In the rows, zero is written as 128.
Rotation paths and how fast each direction turns (deg/step)
Each turn is a multiple of 5 degrees from 10 to 175, or 0.
Each row of a path follows its step; steps can be skipped.
Path 1:
step 0: [128 128 124 131 130 124 124 134 134 135 125 126 124 130 126 135 131 129
 134 130 132 129 137 131 122 131 121 116 134 130 131 131 128 135 136 125
 130 129 114 120 138 136 127 122 129]
step 1: [125 129 130 119 127 122 136 126 129 129 123 125 120 130 119 133 118 129
 130 120 128 140 125 134 133 132 125 131 122 123 134 124 135 129 127 131
 136 123 131 117 126 129 123 135 134]
step 2: [131 132 120 123 127 127 124 124 138 138 124 126 126 123 125 129 122 130
 128 129 128 125 132 137 121 123 119 135 124 143 125 129 134 129 127 123
 122 129 120 128 126 126 139 129 130]
step 4: [123 130 126 127 129 135 135 136 136 131 125 121 122 115 135 124 128 130
 133 133 135 120 125 131 123 123 132 133 128 130 128 127 125 135 130 122
 132 129 124 122 140 122 125 130 119]
step 5: [134 124 132 131 121 130 129 120 130 125 127 120 123 139 124 124 122 126
 130 127 142 123 131 135 140 124 129 122 135 124 130 125 132 129 133 124
 123 123 126 120 130 131 120 127 132]
step 6: [123 132 127 125 123 125 138 128 135 133 140 126 137 123 117 123 128 139
 130 127 133 126 130 134 127 130 123 127 121 132 132 130 130 128 125 132
 129 129 128 121 133 112 128 125 131]
step 7: [136 126 123 136 125 131 128 122 131 127 132 128 137 122 124 130 121 129
 125 125 128 119 127 136 128 127 125 131 138 124 131 130 137 122 124 125
 135 124 131 124 129 141 140 128 130]
step 9: [127 123 129 132 124 135 122 124 131 130 127 133 123 127 120 121 121 124
 131 135 132 129 120 139 129 115 132 137 137 121 127 131 127 132 125 129
 133 128 128 129 121 127 125 132 117]
step 10: [124 136 123 132 125 127 122 127 123 133 136 125 129 133 124 115 133 123
 117 122 136 126 134 132 122 130 128 122 131 125 125 127 124 141 129 125
 120 128 131 121 129 122 128 127 129]
[129 128 128 126 127 129 130 126 128 127 127 130 129 129 128 128 127 128
 128 127 125 128 131 132 127 130 127 124 127 125 126 127 128 125 131 127
 129 128 127 127 130 126 128 127 126]
65
Path 2:
step 0: [126 126 119 119 126 122 131 125 126 136 135 121 133 129 118 127 128 127
 129 123 145 122 130 122 124 122 130 132 130 121 125 129 133 120 132 127
 125 130 130 125 126 128 123 138 120]
step 1: [129 130 123 136 121 131 127 146 124 124 125 124 127 125 128 128 129 135
 123 122 131 124 121 122 122 118 139 136 128 137 131 127 128 127 135 132
 127 133 134 136 123 127 129 130 127]
step 2: [130 132 131 121 128 125 130 122 119 127 125 124 119 127 124 119 121 123
 130 132 127 126 116 127 118 125 131 128 129 129 131 122 130 123 122 120
 125 143 127 132 124 136 123 135 123]
step 3: [127 123 126 123 127 120 121 127 113 136 137 125 131 130 129 131 125 132
 128 131 124 123 124 126 134 124 136 132 123 140 126 122 133 127 136 135
 123 128 130 127 140 130 128 132 123]
step 4: [130 126 127 131 123 129 118 128 134 129 133 123 127 127 116 132 137 129
 127 129 141 129 123 127 131 123 135 128 125 129 125 120 133 111 126 119
 134 139 130 125 127 131 133 127 126]
step 6: [131 131 126 129 135 125 118 125 123 132 129 125 128 120 124 118 123 135
 133 124 133 119 127 131 123 120 125 126 123 132 132 127 132 120 125 138
 123 137 135 124 118 125 124 136 125]
step 7: [135 125 121 124 122 128 117 127 123 126 131 133 124 132 127 124 126 128
 126 125 127 129 123 124 133 125 146 132 138 132 127 130 130 128 128 133
 135 140 130 135 133 122 120 130 122]
step 9: [129 124 122 123 119 129 138 128 124 130 129 127 135 127 130 133 122 135
 136 126 134 119 119 131 125 118 129 132 123 131 122 120 137 119 125 133
 134 131 127 133 134 119 127 126 121]
step 10: [126 125 133 132 131 123 124 134 131 131 121 130 130 128 119 132 123 130
 136 125 131 132 130 123 130 130 137 131 120 136 137 129 128 120 130 131
 131 145 129 134 122 129 132 140 122]
[127 129 128 124 127 127 130 127 125 129 129 125 128 126 127 127 132 131
 129 128 128 127 129 128 128 131 126 126 127 129 128 130 129 130 129 129
 126 126 128 128 128 128 128 130 127]
130
[129 130 129 127 129 130 129 127 127 127 131 128 129 131 126 125 130 128
 128 128 129 127 126 130 125 128 126 126 130 125 131 126 129 126 125 127
 130 129 128 125 127 125 129 126 126]
160
Path 3:
step 1: [133 125 131 135 126 127 128 132 126 135 119 130 120 123 121 123 126 125
 126 127 127 132 129 127 124 138 133 133 113 131 122 129 131 129 130 130
 135 123 132 128 132 134 124 123 140]
step 2: [123 127 129 131 124 121 132 130 122 138 128 128 121 124 131 132 122 129
 129 135 128 125 138 124 118 131 136 122 128 123 134 127 128 127 115 129
 135 118 128 123 130 128 128 131 136]
step 3: [130 118 124 134 133 118 120 131 124 129 130 127 136 130 128 136 128 128
 136 127 121 122 134 127 135 138 138 129 125 132 130 125 127 127 118 131
 128 126 128 125 130 125 136 137 127]
step 5: [137 128 126 125 124 123 127 128 127 130 130 133 121 127 128 126 121 122
 127 136 128 132 123 127 126 135 130 131 127 117 128 126 129 127 120 133
 141 128 120 131 128 140 130 129 141]
step 6: [129 129 124 130 129 128 127 127 130 136 130 134 130 121 125 138 122 134
 139 135 120 128 138 120 136 132 137 125 123 128 122 122 129 130 129 130
 131 124 124 125 126 137 127 127 140]
step 7: [126 130 129 132 131 130 119 123 124 135 126 129 127 128 127 123 132 130
 131 141 127 122 138 128 125 134 144 135 126 136 125 130 124 135 121 130
 125 130 131 131 125 122 127 135 134]
step 8: [131 124 128 128 130 116 126 126 124 131 125 122 121 139 130 124 133 124
 131 128 126 126 129 132 127 132 135 135 126 122 114 122 127 126 120 132
 138 124 128 135 128 131 124 136 126]
step 9: [131 123 123 133 136 131 127 129 135 129 119 125 126 120 125 125 124 120
 138 125 124 125 132 125 131 135 124 126 125 124 128 121 125 130 121 130
 144 123 121 128 124 133 123 131 131]
step 10: [125 125 123 127 130 133 117 130 121 132 129 130 126 120 127 133 127 131
 129 136 134 125 131 129 131 132 127 132 127 132 132 131 119 142 121 129
 134 121 127 127 130 140 128 133 138]
[129 130 127 126 128 127 128 127 129 132 131 127 128 127 126 129 129 126
 127 125 128 128 128 130 127 129 126 128 128 130 127 126 128 127 126 131
 127 131 126 128 128 126 126 131 125]
80
[130 130 129 128 128 128 128 130 129 127 127 128 131 125 131 130 126 127
 130 128 126 128 129 129 131 126 128 128 127 128 125 129 128 124 126 129
 129 127 129 130 128 128 130 128 126]
125
Path 4:
step 0: [128 138 126 123 125 132 131 124 122 127 115 134 135 127 123 119 135 129
 136 131 126 130 122 124 127 128 136 133 138 126 125 129 122 130 134 121
 125 133 136 132 140 125 133 129 136]
step 1: [126 118 134 133 137 127 130 120 121 131 127 124 134 123 124 128 120 134
 128 130 120 131 129 137 123 136 125 125 142 134 127 136 130 127 122 126
 133 123 128 137 135 122 137 125 132]
step 2: [128 120 129 122 127 136 136 120 119 128 123 141 136 129 126 126 124 126
 125 121 134 131 134 129 118 127 128 129 127 128 135 125 122 134 135 122
 129 135 135 124 133 138 139 129 127]
step 3: [122 133 126 135 137 130 121 119 128 134 125 136 134 136 125 125 123 133
 129 140 130 120 126 135 131 130 133 136 143 128 122 130 127 134 132 122
 128 131 133 134 128 127 135 127 131]
step 5: [125 128 126 139 130 139 126 117 135 128 125 141 141 133 127 123 124 123
 138 121 130 126 129 122 122 127 126 124 133 131 132 133 132 127 127 119
 132 137 132 123 124 131 133 129 130]
step 6: [129 127 132 125 135 135 128 125 128 131 125 123 125 129 115 121 130 134
 123 127 127 121 123 132 130 123 128 132 137 123 126 126 126 130 132 109
 130 125 123 134 125 127 137 135 141]
step 8: [118 122 130 135 125 131 125 125 130 124 125 138 127 130 121 134 124 133
 127 130 135 125 126 124 124 135 120 126 128 121 133 128 125 136 129 118
 129 129 123 124 117 141 137 131 137]
step 9: [130 140 132 125 127 129 121 122 128 126 139 128 129 129 119 117 135 130
 130 131 130 115 131 133 129 128 138 125 130 120 127 128 128 130 130 128
 124 127 130 125 126 121 143 127 136]
step 10: [128 123 132 136 123 127 133 126 136 124 131 125 135 122 119 128 127 128
 134 133 122 135 128 113 124 142 125 115 134 121 124 131 127 134 133 123
 130 125 127 126 128 125 131 127 135]
[131 126 128 126 126 130 127 128 127 125 124 127 130 128 128 127 127 126
 126 126 128 129 129 129 127 126 126 127 131 128 126 127 128 126 128 126
 131 126 126 130 128 126 127 128 127]
70
Path 5:
step 0: [128 125 133 120 130 118 126 129 122 123 126 127 121 129 129 127 129 122
 128 125 125 121 133 135 124 122 131 128 122 129 120 116 135 131 120 128
 122 143 131 129 122 119 133 131 135]
step 1: [137 130 123 127 128 130 122 127 130 132 125 132 125 127 132 132 124 121
 130 121 133 117 125 128 122 125 138 130 125 120 130 118 130 130 119 136
 139 136 129 123 122 120 135 129 124]
step 2: [135 132 122 129 133 131 126 124 130 124 123 136 118 132 122 131 122 134
 134 118 128 124 132 129 130 121 137 130 130 134 122 125 120 128 125 129
 133 131 124 115 117 133 129 132 134]
step 3: [136 124 128 134 130 132 126 132 135 125 134 134 128 132 123 129 131 136
 136 120 127 130 124 133 129 124 132 129 134 116 118 132 134 128 121 128
 126 133 127 122 122 128 116 137 127]
step 5: [122 123 129 124 136 132 134 125 126 137 135 128 124 124 123 119 129 117
 137 122 139 124 128 128 127 126 135 123 133 125 133 128 140 126 126 127
 135 129 129 119 130 131 126 137 125]
step 6: [129 126 129 120 131 131 130 123 120 133 122 126 122 134 115 124 125 131
 134 115 127 126 137 121 131 131 126 128 138 133 136 130 132 128 119 124
 126 134 135 123 132 125 126 131 129]
step 7: [123 128 129 123 130 126 122 122 120 127 125 135 128 138 124 122 131 126
 130 131 127 123 129 121 131 128 129 127 131 122 116 123 140 134 115 124
 130 133 134 131 125 120 120 129 134]
step 8: [133 129 129 125 135 128 116 124 125 125 130 131 127 127 120 125 129 128
 126 124 131 118 131 132 124 128 127 124 131 126 118 120 128 139 125 131
 134 139 130 132 134 116 139 131 125]
step 9: [132 127 119 120 139 136 126 120 125 128 128 138 129 128 134 130 133 129
 140 121 130 117 124 130 123 129 127 123 128 130 124 125 129 134 125 131
 132 126 123 120 117 125 137 128 130]
[126 127 130 128 128 127 127 126 126 127 126 127 128 127 128 128 131 128
 130 128 125 127 127 128 129 127 128 130 125 128 130 127 127 132 127 127
 130 127 131 128 131 125 129 127 130]
45
[130 127 126 126 127 126 135 126 127 131 127 127 128 129 131 128 128 127
 128 126 129 126 128 129 126 128 131 128 126 129 130 128 128 128 129 129
 129 127 128 128 128 128 130 128 127]
85
[129 130 127 127 131 128 128 127 127 127 126 125 129 129 128 129 129 128
 126 131 128 126 132 127 129 126 126 126 129 127 129 128 130 127 127 130
 128 129 126 129 126 123 129 127 128]
45
Path 6:
step 0: [123 135 133 117 137 124 133 122 135 135 125 127 127 125 127 122 123 124
 130 122 131 131 131 128 126 123 132 132 129 129 121 131 131 130 124 134
 133 123 121 140 130 133 120 134 124]
step 1: [135 123 122 125 120 131 134 134 126 135 129 124 124 133 120 123 140 133
 120 125 131 125 132 126 140 128 128 131 125 129 125 125 133 129 123 128
 132 129 139 126 130 128 134 121 127]
step 2: [136 130 141 135 128 123 122 130 129 132 131 121 135 125 132 122 128 120
 121 127 128 126 123 138 116 125 130 130 125 134 130 123 126 132 126 130
 129 129 120 127 135 129 121 122 127]
step 3: [122 126 130 119 118 126 135 124 134 129 126 133 131 122 131 125 122 129
 130 131 125 134 134 129 139 137 132 128 130 133 118 123 130 121 120 131
 134 125 129 124 120 128 127 124 129]
step 4: [137 122 130 131 125 128 121 121 125 127 128 123 129 131 130 124 133 139
 121 127 133 135 126 129 136 127 122 124 128 132 131 125 120 140 126 128
 116 134 129 131 136 125 129 123 134]
step 5: [135 127 124 122 131 125 126 132 134 125 130 127 126 113 135 130 124 124
 129 131 121 129 131 133 127 125 129 132 129 124 127 134 124 123 129 131
 135 137 112 127 128 129 123 122 123]
step 7: [128 125 121 126 132 127 129 128 133 130 130 122 127 132 127 120 134 134
 120 120 131 124 126 129 126 116 127 139 123 127 130 138 122 137 121 127
 127 125 120 131 126 135 128 122 123]
step 9: [129 128 140 132 118 118 132 128 123 133 126 128 133 134 128 123 129 130
 128 130 131 137 127 130 129 127 126 125 120 132 124 127 126 137 116 130
 125 121 125 129 118 135 128 131 125]
step 10: [127 124 123 123 123 124 133 119 143 126 127 128 134 126 129 124 131 136
 123 124 132 124 131 134 133 126 132 133 137 130 127 128 131 126 134 133
 123 136 124 128 135 130 124 118 133]
[126 128 126 129 128 127 131 127 126 128 127 125 129 126 126 127 129 129
 126 130 128 129 127 129 126 125 127 128 126 128 129 127 129 131 129 126
 126 128 125 125 128 126 127 128 130]
140
Path 7:
step 0: [132 135 137 126 128 117 124 119 130 125 131 131 124 125 127 125 126 126
 122 130 126 124 132 125 125 128 132 139 128 134 126 133 119 132 134 128
 126 130 133 118 127 129 134 114 123]
step 1: [130 137 122 124 125 125 126 128 128 127 134 132 129 124 126 122 125 122
 124 132 128 143 130 122 132 120 117 136 126 133 119 125 124 126 132 129
 123 123 135 122 124 118 127 127 126]
step 4: [128 125 131 126 127 132 120 132 128 123 135 126 128 118 127 126 126 125
 119 127 114 133 131 127 134 122 132 125 137 135 123 134 121 133 131 130
 126 129 136 136 124 126 119 121 134]
step 5: [126 134 135 125 133 125 124 139 125 120 130 126 120 129 132 115 123 130
 129 119 125 125 131 129 125 118 130 133 133 127 119 133 131 129 127 123
 116 126 131 126 132 121 121 129 133]
step 6: [125 135 129 117 127 114 124 131 134 133 131 130 131 128 138 124 118 137
 126 135 122 125 122 121 132 130 133 126 128 129 128 133 129 125 123 127
 122 123 133 129 129 124 124 136 129]
step 7: [131 125 123 129 125 124 122 120 126 131 136 127 126 127 138 127 127 125
 132 131 118 120 130 123 129 120 122 122 126 132 126 131 125 134 120 127
 129 134 137 129 122 127 119 141 134]
step 8: [129 136 132 127 132 125 124 124 125 124 133 125 126 128 130 128 122 125
 135 126 128 116 129 127 125 111 135 127 131 126 126 133 122 124 124 128
 136 130 142 125 130 137 124 124 126]
step 9: [121 133 132 116 130 119 132 130 136 128 136 127 121 126 126 129 119 121
 126 135 121 132 129 126 127 112 123 132 128 120 127 130 129 122 130 132
 129 133 130 133 131 130 129 130 124]
step 10: [128 126 128 130 126 123 133 125 135 132 130 128 130 130 132 127 133 131
 119 136 119 131 128 128 117 117 127 138 128 129 125 125 139 133 124 122
 128 127 137 130 136 132 117 132 126]
[126 128 128 130 131 127 126 129 128 127 129 128 129 127 125 129 126 127
 125 127 127 126 132 128 129 127 128 127 126 128 127 127 126 127 126 127
 129 131 127 127 130 128 130 125 130]
85
